Turns in one plane each, and the order they were made in; the first pair answered:
K_270 (before => after):
-2.09 -1.52 -1.71 -0.43 1.11 0.63 0.93 2.61 -1.20 3.81 0.31 => -1.26 2.09 0.36 -1.24 -1.92 -0.59 1.04 2.95 -2.58 2.64 0.35
0.01 1.41 1.40 -0.47 -1.07 -2.12 -0.13 0.14 0.28 -0.56 -0.51 => 0.24 0.12 1.54 -0.21 0.71 -1.53 -0.60 -0.66 1.69 -0.77 -0.98
-0.45 -0.59 -0.22 0.43 0.40 0.61 -0.63 0.76 1.16 0.08 -0.34 => -0.68 -0.41 -0.68 0.44 -0.23 0.44 -0.30 1.26 0.46 0.53 -0.07
K_590 (before => after):
-0.11 1.93 0.35 -0.94 0.30 -0.23 0.20 0.86 -0.58 0.87 0.82 => -0.45 0.61 -0.06 -0.91 1.39 0.85 0.33 0.89 -1.03 1.11 0.63
1.06 0.99 0.29 -1.25 1.10 0.42 1.36 1.72 -0.50 0.74 0.00 => 1.19 1.31 0.42 -1.25 0.85 0.17 1.33 1.73 -0.39 0.62 0.08
0.00 -0.87 -0.58 -0.11 1.54 0.60 -0.16 -1.05 1.57 -1.10 -0.15 => 0.14 0.78 -0.61 -0.04 -0.19 -1.14 -0.20 -0.78 2.11 -0.92 0.43
-1.15 -1.57 -2.01 -0.13 -0.44 0.59 0.27 1.60 -2.35 1.18 0.57 => 0.67 0.29 2.30 -1.13 0.18 1.47 -0.65 -0.27 -1.67 -2.14 -0.99
K_306 (before => after):
-0.67 2.06 0.29 -0.38 -2.51 -0.51 0.76 0.13 -1.57 0.40 0.39 => -1.14 1.32 -0.84 -0.07 -2.35 -0.59 0.89 0.45 -1.45 1.24 0.77
0.55 1.20 1.41 -0.97 -0.89 1.16 -0.72 0.44 -1.41 -0.02 -1.05 => 0.24 1.55 -0.14 -0.08 -1.65 -1.19 -1.07 0.47 0.95 1.16 -0.03
1.17 1.48 2.27 -0.12 0.01 -0.49 -0.87 -1.51 1.20 -1.73 -0.53 => -0.46 -0.93 -1.90 1.19 0.32 -1.53 -0.43 -0.41 2.27 1.42 0.91
-0.38 -1.19 -0.79 0.04 2.45 1.40 0.59 -0.58 0.24 0.68 -2.01 => 0.66 0.94 1.23 -0.27 1.57 0.45 -0.01 -1.32 1.22 -0.84 -2.41
K_415 (before => after):
-0.68 0.07 -1.28 0.58 -1.15 -1.30 -0.33 0.64 0.62 0.39 0.53 => 0.24 1.07 0.67 0.17 -0.98 -1.00 -0.70 -0.23 0.94 -1.14 -0.21
-0.08 -0.14 -0.13 0.60 0.41 1.39 0.12 -0.43 0.21 1.10 0.25 => -0.05 0.20 -0.27 0.80 0.12 0.73 0.07 -0.48 0.87 1.20 0.47
-0.15 -0.23 1.60 -1.78 0.70 1.98 0.81 0.74 -3.17 -1.14 -1.18 => -1.56 -1.28 -2.16 -0.72 -0.19 0.16 1.30 2.04 -2.36 1.84 0.50
Pairs:
Between the rows of a pair lie two turns.
0.69 0.18 -0.92 0.91 1.52 -1.11 -0.86 -0.41 3.44 0.34 0.80 => -0.50 -0.85 -2.21 0.18 0.77 1.24 0.79 1.74 -2.07 1.57 1.03 => K_306 then K_270
1.35 -0.51 1.17 -0.35 0.13 0.33 -0.17 0.37 -1.73 -2.29 -0.59 => 0.57 -1.98 -0.57 0.00 0.60 0.66 0.26 1.00 -2.24 -1.03 -0.14 => K_590 then K_590
0.61 0.54 0.25 -0.17 -0.63 0.61 -0.15 -0.22 0.74 -0.94 0.37 => 0.35 -0.52 -0.26 -0.06 0.22 1.26 -0.06 -0.27 0.71 -0.60 0.25 => K_270 then K_415
0.67 0.66 1.19 -0.22 -0.02 -0.04 -0.97 -1.02 0.94 -1.17 -0.57 => 0.18 -0.98 0.16 0.11 1.26 0.57 -0.92 -1.01 1.24 -0.53 -0.58 => K_270 then K_306
0.12 0.39 0.89 -1.48 0.85 3.37 1.84 0.58 -3.49 -1.53 -0.93 => -1.39 -0.51 -4.18 0.73 -0.16 -1.00 1.59 1.39 0.94 2.36 1.60 => K_306 then K_306
-1.24 -0.85 -1.51 0.63 0.14 0.95 1.12 1.31 -0.34 1.46 -0.12 => 0.04 0.12 1.57 -0.14 0.95 2.10 0.53 0.03 -0.24 -0.90 -1.45 => K_306 then K_270
-1.03 0.03 -1.15 -0.04 -0.03 0.55 0.37 0.52 0.58 0.27 -0.30 => -0.55 1.25 -0.05 -0.34 -0.84 0.20 0.25 0.33 0.54 -0.44 -0.46 => K_270 then K_270
0.70 2.34 0.94 0.01 -2.07 -0.96 0.61 0.95 -1.23 -0.76 -0.29 => 0.74 -1.22 0.59 0.71 2.23 0.57 -0.28 -0.81 2.07 -1.04 -1.15 => K_270 then K_270
-1.04 -0.43 -0.94 -0.35 -0.63 0.67 0.77 1.56 -1.45 1.57 1.11 => 0.29 1.56 1.08 -0.13 -0.89 -1.33 -0.46 -0.10 2.25 0.05 0.82 => K_590 then K_306
-2.15 -2.83 -1.90 0.70 1.33 0.35 1.36 0.74 1.24 2.31 -0.48 => -0.10 1.58 1.90 0.30 -0.68 -2.09 0.12 -0.86 3.89 -0.47 -0.96 => K_306 then K_306
-0.50 1.23 0.22 0.00 -0.78 -1.79 -0.43 -0.35 1.50 0.53 0.39 => -0.77 -0.39 0.83 -0.86 0.74 1.53 0.24 0.00 -1.81 -0.05 -0.62 => K_415 then K_415
-0.94 -0.30 -0.60 -0.11 -0.48 0.78 0.32 0.27 -1.36 1.12 -0.08 => -0.89 -0.34 -0.35 -0.17 -0.38 1.02 0.34 0.25 -1.49 0.90 -0.26 => K_590 then K_415
0.42 1.69 1.09 -0.18 -0.06 1.05 -0.05 0.72 -1.29 -0.18 -1.41 => 0.33 1.45 0.90 -0.18 0.06 1.24 0.06 0.82 -1.53 -0.05 -1.37 => K_415 then K_590
-0.80 -0.65 -0.01 -1.42 -0.49 2.27 1.03 -0.09 -2.93 -0.24 -0.69 => 0.50 0.38 1.47 -0.70 0.39 -0.03 -0.68 -2.36 2.55 -1.50 -0.91 => K_306 then K_270
0.37 0.70 0.01 0.62 -0.41 -2.98 -1.77 1.11 2.63 1.17 0.60 => -0.60 -2.77 -0.89 0.09 2.05 1.11 -0.67 1.89 -1.18 1.68 -0.18 => K_270 then K_306
0.47 2.20 1.41 0.10 -1.38 0.16 -0.64 -0.26 -0.31 -1.33 -0.11 => -0.36 1.47 0.02 0.17 -1.81 0.67 0.08 0.86 -2.16 -0.17 0.35 => K_415 then K_590
-0.27 -1.54 -0.90 0.51 1.22 0.36 -0.12 -0.32 1.56 1.18 0.40 => -0.41 -1.79 -0.87 0.25 1.23 1.27 0.28 0.05 0.00 1.24 0.22 => K_306 then K_415
0.16 0.37 -0.79 0.30 -0.51 -2.93 -0.54 -0.12 2.43 0.73 1.03 => 1.07 0.63 1.45 -0.30 0.57 -1.76 -0.97 -1.14 2.61 -1.14 -0.17 => K_590 then K_590
-1.63 -0.09 -0.76 -0.27 -0.46 -0.46 -0.29 2.05 1.20 0.98 1.02 => -0.84 1.33 1.62 -1.20 -0.85 0.59 -0.26 1.76 -0.39 -0.78 0.18 => K_306 then K_590
-0.01 -0.43 0.45 -0.71 1.49 0.80 0.01 0.35 -1.41 -0.26 -0.31 => 0.03 0.12 0.58 -0.86 0.91 0.58 0.19 0.58 -1.91 -0.26 -0.21 => K_270 then K_270
0.23 0.45 0.86 0.58 -0.44 -1.78 -0.33 -0.44 4.62 -0.17 -1.05 => -1.29 -1.15 -2.29 0.96 -0.88 -1.60 0.68 1.28 2.76 2.26 0.02 => K_270 then K_270
1.31 -2.14 2.05 -0.38 3.08 1.17 -1.02 -2.48 2.10 -0.88 -1.97 => -0.53 -4.19 -2.12 0.58 2.64 0.54 -0.13 -0.72 1.41 2.33 -0.48 => K_590 then K_590
-1.19 -1.20 -2.42 0.21 -0.83 0.10 1.17 1.84 -1.64 2.49 1.31 => -0.89 -2.56 -1.29 -0.22 1.14 2.24 1.07 1.16 -2.18 1.44 0.26 => K_590 then K_415
0.31 -0.49 0.69 -0.37 -0.53 0.81 0.14 0.33 -1.34 -0.90 0.49 => 0.69 0.21 1.26 -0.29 -0.76 0.10 -0.14 -0.14 -0.22 -1.33 0.42 => K_590 then K_270
-0.83 -1.15 -1.14 0.81 0.35 -1.18 0.60 0.30 -0.48 1.80 0.97 => 0.47 1.48 1.66 0.29 -0.67 -1.95 -0.02 -0.65 0.36 -0.28 0.40 => K_306 then K_306
-0.27 -2.49 -0.25 -0.82 4.05 1.18 -0.62 -1.00 1.76 -1.60 0.24 => -1.45 -2.46 -3.25 -0.05 2.18 -0.85 -0.05 0.53 1.73 0.86 1.86 => K_590 then K_590
0.39 -0.59 0.66 -0.45 2.73 -0.32 -0.18 -0.77 2.65 -0.76 0.17 => -1.06 -0.21 -2.03 -0.39 0.06 -0.95 1.28 1.72 -0.79 1.62 1.63 => K_270 then K_270
0.08 -2.72 -0.90 -1.62 2.37 1.61 1.30 0.99 -2.95 -0.39 -1.57 => -0.08 1.06 -2.28 -0.94 -2.24 -3.18 1.32 2.16 -1.55 1.09 0.48 => K_415 then K_270
0.48 0.01 -0.91 0.51 -0.61 -0.99 -0.42 0.44 0.51 0.51 0.09 => 0.24 -0.32 -1.20 0.46 -0.48 -0.68 -0.22 0.63 0.09 0.74 0.12 => K_306 then K_415
-0.08 0.31 1.27 -0.49 0.14 0.93 0.25 -0.32 -1.30 -1.30 0.25 => -0.34 1.28 0.18 0.03 -1.32 -1.07 0.21 0.10 -0.19 -0.34 1.15 => K_270 then K_590
-0.34 -0.26 -1.00 0.38 0.51 -0.97 -0.60 -0.76 2.40 0.73 0.24 => -0.60 0.90 -1.37 0.17 -1.29 -1.53 -0.05 0.17 0.79 1.24 0.78 => K_270 then K_270
-0.73 2.93 -0.38 -0.89 -3.81 -1.18 0.81 1.99 -3.25 0.64 1.06 => -0.95 -1.46 0.29 -1.38 1.09 3.69 0.86 1.05 -4.56 -0.25 -0.81 => K_306 then K_590
-0.99 -0.89 1.34 0.34 1.08 -1.09 -1.38 -0.51 1.91 -1.56 -1.78 => -1.21 -1.66 1.40 -0.04 1.67 0.48 -0.94 -0.12 -0.02 -1.67 -2.17 => K_270 then K_306
-0.28 1.97 -1.66 -1.12 -0.65 -0.64 1.11 0.99 -0.62 -0.13 0.10 => -0.75 0.34 -2.72 -0.68 0.63 -0.31 1.05 0.91 0.20 0.61 0.18 => K_590 then K_415
-0.03 -0.84 -0.90 0.23 0.01 -0.76 -0.32 0.11 0.51 0.77 -0.15 => 0.67 0.32 0.85 -0.24 -0.31 -0.61 -0.59 -0.40 0.39 -0.50 -0.66 => K_306 then K_306
0.07 1.91 2.31 -1.11 -0.70 0.30 -0.12 0.10 0.98 -1.13 -0.74 => -1.32 -1.24 -0.29 -0.84 0.74 2.17 0.76 1.20 -1.08 0.75 -0.50 => K_306 then K_306
0.41 -1.03 1.51 0.01 -0.50 0.88 -0.92 -1.24 0.23 -0.79 -0.44 => -0.28 -1.53 -0.50 0.74 -0.91 -0.42 -0.83 -0.69 1.23 0.70 0.52 => K_306 then K_270
1.28 0.59 2.72 -0.58 1.29 0.58 -0.59 -1.26 0.98 -1.74 -1.34 => -1.02 -2.08 -2.52 0.50 0.91 -0.03 0.58 0.87 -0.08 2.29 0.51 => K_415 then K_415
-0.79 0.23 0.55 -0.39 -0.63 0.21 0.03 0.56 -1.30 -0.07 0.42 => -0.89 -0.30 0.43 -0.40 -0.18 0.56 0.09 0.52 -1.39 0.05 0.36 => K_270 then K_415
0.58 0.31 0.26 0.00 -0.21 0.29 -0.05 -0.63 0.89 -0.08 0.08 => 0.36 0.69 -0.14 -0.06 -0.90 -0.02 0.20 -0.15 0.34 0.32 0.34 => K_415 then K_590
-1.12 -1.73 -1.05 0.17 -0.89 -1.30 -0.43 1.63 -0.31 0.62 0.62 => 0.06 -0.82 1.21 0.07 -0.14 -1.60 -1.37 0.03 1.87 -1.24 -0.21 => K_590 then K_306
0.76 2.72 1.69 -1.24 -0.38 -1.16 -0.73 -0.06 -0.34 -2.13 -1.15 => 0.67 2.31 0.85 -0.56 0.00 -2.28 -1.19 -0.48 1.82 -1.58 -0.78 => K_306 then K_415
1.53 2.64 -0.27 0.05 -3.29 -1.96 0.40 0.32 0.14 1.41 0.13 => 2.55 1.39 2.80 -0.91 -0.29 1.52 0.03 -1.27 -0.62 -1.19 -1.95 => K_590 then K_306
-1.39 1.68 -0.46 0.28 -1.17 -1.17 -0.12 -0.62 1.31 1.70 1.57 => -0.59 0.48 1.38 0.04 1.42 0.74 -0.75 -2.13 2.22 0.01 0.27 => K_415 then K_270
0.25 1.56 -0.48 -1.23 -0.17 -0.38 1.16 1.49 0.82 0.71 1.38 => 0.57 0.98 0.80 -1.84 0.94 1.39 1.20 1.11 -0.26 -0.32 0.51 => K_306 then K_590
1.27 1.21 3.09 -0.87 1.00 2.23 -2.27 -0.88 0.46 -1.81 -0.11 => -0.35 -2.25 -0.17 -0.29 2.59 3.68 -1.46 0.23 -0.68 0.48 0.38 => K_590 then K_590
-0.58 3.02 1.53 -0.62 -3.32 -1.01 0.62 -1.00 -1.33 -0.78 -0.21 => -0.93 -1.09 1.59 -0.85 0.92 3.01 0.68 -1.74 -2.29 -1.18 -1.59 => K_270 then K_415
-0.63 -2.22 -0.15 0.56 0.50 1.60 0.82 1.65 -2.30 1.29 0.04 => 0.82 1.02 3.02 -0.14 -1.09 0.73 0.35 0.85 -2.08 -0.96 -0.54 => K_270 then K_270
0.35 1.26 0.51 -0.52 -0.24 0.25 -0.32 0.05 -0.16 -0.78 0.17 => 0.08 0.17 0.23 -0.46 0.72 1.25 -0.19 0.06 -0.53 -0.69 -0.05 => K_590 then K_590
